In the data rows, 128 means zero.
Each pair is two rows. How far apart are they, by a hidden measure? 0 means very close, and 30 very far. Two or three weighted sums of its numbers give each row a place; it is the straight-line distance between the places.
[103 134 153 117  70 123 183 114 105 147 146 125 130 162 126 156]
[139 126 103 125 160 109 127 127 128 131 159 132 108 114 119 109] -> 6
[143 122 144  95 176 109 122 125 136 143 140 139 148 145 134 112]
[132  77 170 112 157 108 150 126 127 122 135 110 154 156 130 114] -> 8
[133 128 125 127 183 106 123 125 122 129 171  97 111 112 121  72]
[145 175 170 126 127 128 177 133 122 139 143  98 109 146 145 117] -> 16
[136 129 108 145 115 116 135 115 100  89 130 136 116 143 132 140]
[145 101 123 110 170 107 122 128 128 129 164 122 127 112 110  98] -> 12
[122  93 120 144 106 138 118 124 128  98 138 142 126 129 120 151]
[157 109 130 124 108 126 112 155 146 151 171 180 149 138 148 165] -> 2
[118 143 100 156  99 112 126 121 108 105 173 138 140 134 139 146]
[114 158 115 151 135 158  99 127 137 111  91  90  98  99 144 134] -> 16
[121 162 148 116 146 143 130 133 146 127 183 143 120 112 119  83]
[124 112  86 151 107 102 126 116 104 110 140 130 170 136 120 135] -> 12
[132 126 143 123 146 106 155 127 119 122 140 118 119 118 117  99]
[168 144 121 134 111 119 118 146 125 168 113 137 147 128 145 146] -> 9
[138 120 112 138 103 120 145 152 132  89 130 129 147 125 146 134]
[119 105 154 102 133 112 151 139 127 132 158 137 103 142 149 125] -> 6
[ 88 131 133 135 122 172  96 135 162 102 108 136 133 119 148 172]
[137 100 132 115 173 107 115 127 128 129 126 120 118 112 111  97] -> 10
[ 96 149 100 130 131 135 138 121 129 107 147 119 105  99 102  88]
[112 116 114 127 110 136 127 138 136 104 186 130 131 133 146 143] -> 11
[100  66 144 114 142 164  94 130 155  99 118 113 124 139 144 145]
[122 110 125 111 175 103 124 122 136 131 157 122 156 127 119 102] -> 22
[117  88 121 111 155 110 130 116 119 131 164 142 108 130 112 129]
[ 71 137 116 113 101 128 160 136 131 116 116 117 106 101 120  79] -> 8
[157 126  87 148  80  93 146 165 112 148  77 103 145 110 156 122]
[130 176 138 137 146 150 136 138 146 115 142 118  96  86 106  78] -> 15
[152 106 127 111 155 107 137 130 122 136 107 123 105 118 119 121]
[141 149 150  98 168 115 126 127 128 141 116 143 107 144 152 110] -> 5
[142  89  64 147 110  96 105 122 110 167 122 170 144 140 124 155]
[106 142 130 142 135 172  95 132 158 102 126 116 129 120 152 151] -> 16
[171 148 140 129 149 142 112 150 149 133 120 131 119 123 148 125]
[106 129 121 105 119 137 138 123 125 126 138 131  85  93  97  96] -> 26
[160 170 144 155 157 149 116 121 139 104 127 135 120 126 120 132]
[142 137 117 165 113 123 129 119 108  87 122 135 135 132 126 150] -> 9
[102 125 104 141  69 127 137 123 103 101 171 155 128 141 141 150]
[157  71 146 124 169 114 133 123 127 135 139 120 116 128 105 115] -> 12
[141 124 153 114 104 141 119 178 162 129 126 145 166 136 178 127]
[154 120 143 143 143 145 118 117 122 105 111 143  97 126 110 137] -> 13
[106 100 138 130 146 171  91 130 156 102  71 104 114 120 137 138]
[140  89 155 114 139 158  99 142 155 123  99 135 128 131 141 147] -> 3
[115 102  94 123  79  85 161 100  76 166 127 119 136 129 100 165]
[131 135 111 129 145 111 136  96 105 136  76 126 130 135 105 144] -> 12
[104 132 114 138 131 168  97 135 155 103  79 100 126 112 145 142]
[153 145  91 133 116 110  99 144 131 171 124 168 152 140 158 144] -> 5
[118 110 141 126 126 148 114 143 142 113 112 102 126 117 163 130]
[137  81 128 108 149 108 129 120 110 129 140 140  87 112 104 121] -> 16
[ 70 150 132 113 103 128 166 132 127 116 150 122  90 101 123  83]
[186 139 131 119 113 106 128 153 118 181 141 150 100 137 154 138] -> 26
[ 78 126 101 114 129 149  98 109 142 114 122 128 120 131 143 174]
[115 122 179 117 124 120 176 106 100 145 102  74 134 161 119 105] -> 12
[125 146 135 107 166 107 140 123 125 139  98 124 117 137 142  98]
[110 133 110 138 136 154 102 130 144 113 128  99 115 101 132 139] -> 9
[131 101 133 125 138 136 129  98 111 130 115 117 114 130  84 143]
[155 130 144 119 149 116 133 135 131 130 140 129 137 122 128 126] -> 5
[150 102 159 116 151 119 149 127 125 132 134 142 107 138 110 112]
[109 117 145 105 167 141 129 131 146 127 155 117 101 112 104  56] -> 12
[117 154 123 144 111 139 121 122 124  98 181 133 145 129 137 142]
[122 102 144 123 120 130 133 126 115 100 111 129 117 145 137 135] -> 11
[ 81 100 130 124 147 159  91  98 135 118 104 105 116 132 120 145]
[151 128 128 119 145 119 137 133 126 130 140 137  96 120 127 127] -> 3
[126  99 141  95 146 107 137 131 134 139 130 133 153 137 127 113]
[112 101 121 124 152 104 135  83  91 140 105  96 130 139  86 118] -> 6
[ 72 131 118 131 139 162  93  93 126 118  98 117  91 132 131 159]
[115 137 150 115 133 142 135 131 142 127 175 162  89 112 112 103] -> 10
[ 93 128 166 116  96 121 187 114 110 147 105  95 141 161 124 124]
[ 80 121 117 127 130 162 102 108 149 118 124 120 141 132 127 162] -> 2
[113 119 125 118 114 156 109 165 166  99 105 117 128 115 176 145]
[133 121 171  99 119 116 189 111 113 149 123 105 101 158 116 142] -> 13
[108 108 141 123 124 151 102 138 138 112 134 113 116 123 162 136]
[125 135 129 140 123 160 110 128 140 116 171 140 107 107 102 127] -> 13
[144 136 153 108 151 114 140 137 132 129 106 132 148 140 143 113]
[ 65 102 114 108 104 126 161 135 127 116 196 110  87 100 108  68] -> 20
[149 111 189 118 131 128 168 131 122 138  97 101 135 146 125 122]
[156 129 127 141  99 119 134 165 142 136 136 109 173 108 148 139] -> 10
[115  89 150 118 130 167 107 156 163  95 134 109 114 131 173 131]
[162 125  74 129 120  90  98 134 115 181 140 190 153 149 151 157] -> 21
[106 123 145 122 156 141 130 134 152 127 169 141 108 112 109  80]
[126 151 130 136 146 150 139 141 152 115 113 118  93  86  99  81] -> 3
[133 124 143 146  96 133 158 148 129  82 115 111 152 135 146 122]
[126 102 125 122 164 104 128 118 125 131 150 132 135 127 116 109] -> 12
[167 138 143 159 129 153 117 115 131 103 161 157 120 131 102 163]
[145  75 132 114 165 114 138 130 133 133 117 117 109 132 114 111] -> 19
[162 154 115 133 114 120 123 144 123 168  79 135 110 129 149 147]
[146 114 121 120 138 107 159 126 117 123 139 122 105 119 110 108] -> 16
[111 131  93 143 114 131 123 111 111 100 146 129 112 133 125 138]
[139 108 123 146 151 113 116 100  96  93 147 114 142 142 111 118] -> 1
[132 162 116 147 142 160 112 125 140 116 156 124  93 107 112 110]
[ 76 156 124 118 112 128 159 140 140 116 190 106 125 100 125  65] -> 23
[115 145 143 111 141 141 135 136 152 127 136 154 119 112 114  92]
[129 158 136 140 125 151 130 141 146 115 111 140  91  86 101 104] -> 10
[100  85 145 126 127 175  90 140 159  94 100 127 123 139 158 153]
[125 139 111 148 146 140 129 113 122 118 138 116  69  99  96 112] -> 14
[142 116 106 158 122 116 111 110 106  89 130 148 148 140 116 150]
[149 102 132 118 176 111 133 130 131 130 134 112 105 116 114  96] -> 1
[124 102 134 126 121 156 109 159 160 100 130 107 126 118 168 134]
[123 131 123 137 140 150 133 138 142 115 105 118  90  86  93  79] -> 14
[108 143 118 120 115 156 114 157 148  99 100 105  99 116 183 132]
[181  97 166 125 167 130 147 135 138 155  78  83 125 127 101 104] -> 4
[113 134 145  99 156 121 135 130 138 135 133 150  97 129 128  92]
[150 120  84 127 112 112  95 146 134 171 125 172 163 140 148 148] -> 4
[115 118 161 115 145 141 131 125 131 126 165 138  74 112 107  82]
[106 137 127 133 119 124 152 131 120 111 143 123  98  95 111  94] -> 13
[112 118 146 123 136 148 105 137 151  98 115 134 155 133 160 159]
[106 159 101 116  55 133 112 159 129 158 135 184 115 142 197 157] -> 6
[127  90 121 138 125 146 114 153 155 119 116  93 127 100 134 132]
[130 114 109 160 115 117 128 101  93 102 119 125 124 124 100 143] -> 8
[122 141 138 122 150 150 106 117 125  98 103 112  87 134 152 132]
[153 105 135 141 158 119 112 119 121 107 159 124 140 137 117 118] -> 10
[114  78 158 119 122 114 180 120 127 149 154  94 166 157 105 127]
[105 109  88 138 106  84 160 105  88 165 116  85 144 129 106 131] -> 7
[189 136 113 114 124 102 135 165 142 174  93 119 171 129 148 124]
[154 125 196 118 138 127 167 131 126 139 109  99 129 147 129 118] -> 18
[161 139 155 133 163 125 125 107 113 133 142 125 116 138 110 131]
[174 155 114 126  95 105 130 164 133 178  99 160 167 134 159 155] -> 19
[109 165 126 139 108 138 121 121 121  98  97 138 140 129 141 146]
[160 151 124 127 107 111 105 154 131 166 148 182 170 144 171 152] -> 4
[131 169 140 147 130 150 133 133 131 115 151 129  68  86 106  94]
[113 122 119 103 170  91 130 126 127 136 124 122 141 129 137  89] -> 29
[ 73 146 119 120 111 133 152 134 137 121 158 124 106  97 115  84]
[104 126 129 108 123 155 111 138 135 110  84 111  80 125 167 134] -> 25
[148 146 123 134 125 116 158 110 119 162 102 113 141 141 105 163]
[111 100 104 120 123 104 159  94  95 148  79  98 116 147 101 136] -> 7
[147 140 127 148 110 118 135 146 120  89 152 113 158 125 155 121]
[108 143  91 147 103 115 123 111 114 107 138 143 155 138 123 153] -> 15
[107 121 153 117 101 114 186 115 105 147  92  85 143 157 123 116]
[117  97 121 135 106 125 130 135 126 101 120 130 151 132 133 136] -> 5
[ 90 101 123 121 127 146 106 129 140 119 118 116 140 124 144 149]
[108 110 108 125 152 152  96 123 140 121  89 106  99 114 127 131] -> 6
[120 135 125 142 126 170  93 136 162 103 115 123 143 117 149 162]
[150 147 140 128 161 123 128 116 140 135 127 136 165 133 112 143] -> 14
[189 142 131 126 112 105 120 164 139 180  93 146 181 136 157 142]
[127 113 172 122 107 125 172 123 114 145 121 120 128 150 123 143] -> 9
[112 115 142 119 150 132 141 136 142 119 161 114  99 105 110  67]
[103 132 137 114 159 140 132 130 142 127 172 126  85 112 111  66] -> 3
[102 126 116 118  61 131 108 168 146 157 134 172 158 142 184 144]
[145 142  84 128  92 111 107 148 132 171 128 194 150 140 157 172] -> 3
[177 111 154 130 146 138  96 158 153 147 154 165 142 145 156 134]
[128  78 129 143 115 120 139 128 116  94 134 128 128 145 129 133] -> 11
[116 160 141 126 149 167  90 136 160 125 142 126 118 126 158 138]
[118 138 163 109 138 114 183 112 115 149 109  73 144 157 122 105] -> 14
[124 150 136 153 118 120 142 112 105  97 148 118 155 136 121 129]
[111  85 103 100 154  86 141 120 105 128 127 100 109 114 119  74] -> 13
[113 113  93 153 121 119 118 106 112 106 175 117 169 138 112 125]
[ 66  99  94 120 132 151  97 102 126 113  89 125  89 132 136 167] -> 15
[130 152 130 119 150 121 133 123 129 134 132 124 122 116 115 106]
[121 137 134 100 169  98 132 127 131 140 151 139 139 135 141 101] -> 8
[ 97 148 138 133 140 152 110  89 120 108 117 122 121 147 114 143]
[121 101 137 134 155 140 109 142 163 116  96  92 180 115 125 119] -> 17
[137 128 138 139 130 143 114 139 147 115 120 135 131 115 133 157]
[100 133 105 111  71 133 107 170 146 158 121 153 162 142 189 124] -> 14
[165 116 146 133 169 126 124 118 139 133 151 124 156 138  99 129]
[ 98 112  85 136 101 127 113 101 110 104  90 148 149 139 110 164] -> 17
[103  80 106 118 148  96 143 128 121 122 142 107 129 107 116  85]
[ 97 139 155 122  92 120 191 120 117 147 107  90 171 160 127 121] -> 8
[131 125 133 137 140 119 133  79  85 134 120 105 119 127  72 138]
[132 166 122 131 135 133 118 125 128 121  85 107 136 107 134 139] -> 12
[163 160 116 128 105 119 115 140 112 167 126 152 115 131 152 154]
[ 95 143 126 132 111 142 119 109 127 104 115 135 165 139 130 162] -> 17
[167 137 138 132 120 142 118 157 147 133 144 149 124 127 154 143]
[119 132 130 109  71 133 106 168 146 158 118 165 174 143 188 133] -> 17
[121  92 119 152 105 138 121 116 109  98 149 132 106 129 120 141]
[121 146 151 121 142 164 103 137 159 118 100 130 123 126 153 147] -> 10
[131 134 137 110  97 140 116 170 150 139 126 161 124 140 185 136]
[124 172 143 125 132 151 133 135 135 115 119 127  86  86 104  92] -> 14
[108 132 151 118 140 139 141 135 150 125 154 152 115 111 112  94]
[151 137 105 131 110 110  94 141 124 171 116 175 141 140 156 151] -> 10
[134  81 106 148 124 116 116 108 103  87 164 152 126 139 107 155]
[165 176 107 115 122 122  89 148 135 176 125 183 106 148 181 145] -> 15
[112 143 109 116  62 133 108 164 133 158 141 164 138 142 192 134]
[109  91 128 140  74 119 144 136 111  95 138 129 163 131 130 138] -> 10
[132 117 130 138 150 120 139  85  89 125 133 120  90 149  97 142]
[ 95 134 157 114  78 121 189 116 111 147 147 118 152 162 127 149] -> 14
[128 167 109 142 157 139 111 122 144 116 147 112 133  97 105  94]
[139 142 177 116 123 128 177 126 114 141 126 106  97 147 133 126] -> 19
[101 106 138 122 146 162  98 122 150 101  99 116 129 139 153 153]
[153 138 107 122 112 108  96 148 130 176 138 185 139 145 162 154] -> 6
[128 149 129 123 135 150 109 152 162 124 115 120 130 116 160 142]
[ 96 116 124 127 136 125 144 137 134 108 130  97 118  91 108  62] -> 17
[126 128 115 152 122 116 110  99  85  87 154 155 121 139 122 156]
[150 109 106 143  91 100 146 167 126 145 108 104 171 110 147 125] -> 14
[124 101  89 141 113  93 157 106 100 155  96  95 162 128  95 133]
[ 87 110 141 118 103 109 191  92  89 157  98  73 129 167 108 120] -> 11
[115 109 180 117 127 115 179 116 121 149 111  91 160 157 114 123]
[137 130 117 145 119 138 113 111 128 112 141 171 151 144 109 168] -> 4
